Small tables with named rows and columns. After each table, cells are looked up by row and column.

Table rukebob
|  | gir | ses |
|---|---|---|
| gubele | 0.41 | 0.79 |
| fudo | 0.53 | 0.31 |
| vafun | 0.67 | 0.43 |
| zatafu | 0.71 | 0.45 |
| movisap | 0.23 | 0.29 |
| sel | 0.75 | 0.52 |
| kap | 0.21 | 0.31 |
| rorez | 0.18 | 0.38 |
| nosade | 0.47 | 0.81 |
| nizabu | 0.72 | 0.47 |

vafun, ses: 0.43
zatafu, ses: 0.45
sel, gir: 0.75
nosade, gir: 0.47
movisap, gir: 0.23
zatafu, gir: 0.71
vafun, gir: 0.67
movisap, ses: 0.29
sel, ses: 0.52
kap, gir: 0.21
nosade, ses: 0.81
gubele, ses: 0.79
gubele, gir: 0.41
rorez, ses: 0.38
nizabu, gir: 0.72
fudo, gir: 0.53
rorez, gir: 0.18

kivoz =
|  | vogas | dil | suzoda | dep | zat |
|---|---|---|---|---|---|
| tate | 85 | 175 | 107 | 120 | 134 |
| tum | 187 | 49 | 157 | 168 | 168 |
| bofidi | 161 | 176 | 160 | 125 | 99 |
| tav | 155 | 187 | 158 | 121 | 94 |
| tasesu | 187 | 1 | 149 | 184 | 200 |
| kenovu | 146 | 209 | 155 | 113 | 85 |
| zagat | 182 | 10 | 147 | 180 | 196 |
| peg | 176 | 16 | 144 | 178 | 195 |
| gevukiz | 87 | 180 | 109 | 118 | 130 |
| tus | 155 | 194 | 159 | 119 | 90 |
| vel | 150 | 205 | 158 | 115 | 85 |
| tera | 87 | 170 | 108 | 121 | 136 |

What is the dil of tera in kivoz?
170
What is the dil of tasesu in kivoz?
1
What is the zat of peg in kivoz?
195
What is the suzoda of tate in kivoz?
107
What is the dep of tus in kivoz?
119
What is the suzoda of bofidi in kivoz?
160
What is the suzoda of kenovu in kivoz?
155
What is the dep of peg in kivoz?
178
What is the vogas of tum in kivoz?
187
What is the dil of peg in kivoz?
16
What is the dep of tasesu in kivoz?
184
What is the vogas of tasesu in kivoz?
187
What is the vogas of gevukiz in kivoz?
87

kop
|  | logug | zez |
|---|---|---|
| kareg | 126 | 199 |
| sodarur | 870 | -850 |
| pov | -728 | 624 |

What is the logug of sodarur in kop? 870
What is the logug of pov in kop? -728
What is the logug of kareg in kop? 126
What is the zez of pov in kop? 624
What is the zez of sodarur in kop? -850
What is the zez of kareg in kop? 199

mebem:
         denipib  nili  pafid  rokibe  muroveb  led  kenunif  tupo  bas
dinapi        93    75    134     173      194  156       59   186  170
lelinir       86    93    186      68       81   75       95    83   80
guf          189   178     80     127       93  129      200   117  108
med          158   180     64     177      155  180      162   171  177
keteva       109   115     90     188      188  154      100   181  173

denipib of keteva is 109
rokibe of lelinir is 68
muroveb of med is 155
kenunif of med is 162
muroveb of guf is 93
bas of keteva is 173
denipib of dinapi is 93
pafid of med is 64
muroveb of keteva is 188
kenunif of dinapi is 59
kenunif of lelinir is 95
tupo of dinapi is 186
Row with the largest pafid: lelinir

Table mefaz
         naluton  fikis    gom  subo    duz  vagura
nekepon    -0.62   0.27  -0.01  0.85   0.07    0.06
povo        0.19   0.14   0.19  0.12   0.11   -0.03
mun        -0.48   0.11  -0.29  0.34   0.57    0.04
ris        -0.01   0.16   0.13  0.14   0.35   -0.01
nogume     -0.73   0.39  -0.05  0.55  -0.20    0.07
kas        -0.33   0.28   0.02  0.43  -0.03    0.03

kas, subo => 0.43
mun, fikis => 0.11
mun, subo => 0.34
ris, fikis => 0.16
povo, subo => 0.12
nogume, fikis => 0.39
nekepon, naluton => -0.62
nekepon, duz => 0.07
nogume, naluton => -0.73
nekepon, gom => -0.01
kas, fikis => 0.28
nogume, gom => -0.05
ris, naluton => -0.01

lanome =
|  | dut | piz | mumir |
|---|---|---|---|
| tatabo | 42 | 120 | 224 |
| dasimuz | 67 | 32 | 192 |
| bur | 14 | 158 | 206 |
| kun | 62 | 239 | 139 |

piz of kun: 239
dut of bur: 14
dut of dasimuz: 67
piz of tatabo: 120
piz of bur: 158
mumir of tatabo: 224
dut of kun: 62
mumir of bur: 206
mumir of kun: 139
dut of tatabo: 42
piz of dasimuz: 32
mumir of dasimuz: 192

rezutos
|  | vol | tek | bafe | kofar | romu | gufi | vilala | bapotep |
|---|---|---|---|---|---|---|---|---|
| lelaz | -3.518 | -3.714 | -4.040 | -2.349 | -3.103 | -4.811 | -2.778 | -3.387 |
| tanas | -5.391 | -3.277 | -5.566 | -2.586 | -3.203 | -1.328 | -2.052 | -2.411 |
| vina | -3.986 | -1.858 | -1.293 | -2.744 | -0.897 | -0.892 | -2.467 | -2.234 |
| merol | -1.178 | -1.639 | -2.819 | -2.824 | -2.000 | -1.618 | -2.743 | -4.452 |
| fom | 2.566 | -1.530 | 0.233 | -3.298 | -3.404 | -3.360 | -2.259 | -3.033 |
| duz | 5.843 | -1.093 | 1.454 | -1.163 | -1.899 | -3.214 | -2.328 | -2.678 |
| sumipo | -4.923 | -1.639 | -4.650 | -2.982 | -2.301 | -2.053 | -3.020 | -2.766 |
| lili | -7.731 | -3.059 | -0.072 | -2.665 | -1.799 | -2.634 | -2.743 | -1.702 |
| lopili | -4.923 | -3.605 | 1.759 | -1.400 | -2.200 | -4.521 | -2.294 | -2.234 |
| bel | -0.710 | -2.731 | -1.598 | -2.428 | -2.401 | -2.634 | -2.363 | -3.299 |
| zovef | -3.050 | -1.858 | -4.956 | -3.061 | -3.805 | -2.634 | -2.259 | -2.500 |

vilala of merol: -2.743
romu of sumipo: -2.301
bafe of merol: -2.819
vilala of fom: -2.259
romu of lili: -1.799
tek of lelaz: -3.714
bafe of lili: -0.072
bafe of tanas: -5.566
bapotep of zovef: -2.500
tek of merol: -1.639
vol of duz: 5.843
tek of sumipo: -1.639
kofar of vina: -2.744
vol of vina: -3.986
bafe of bel: -1.598

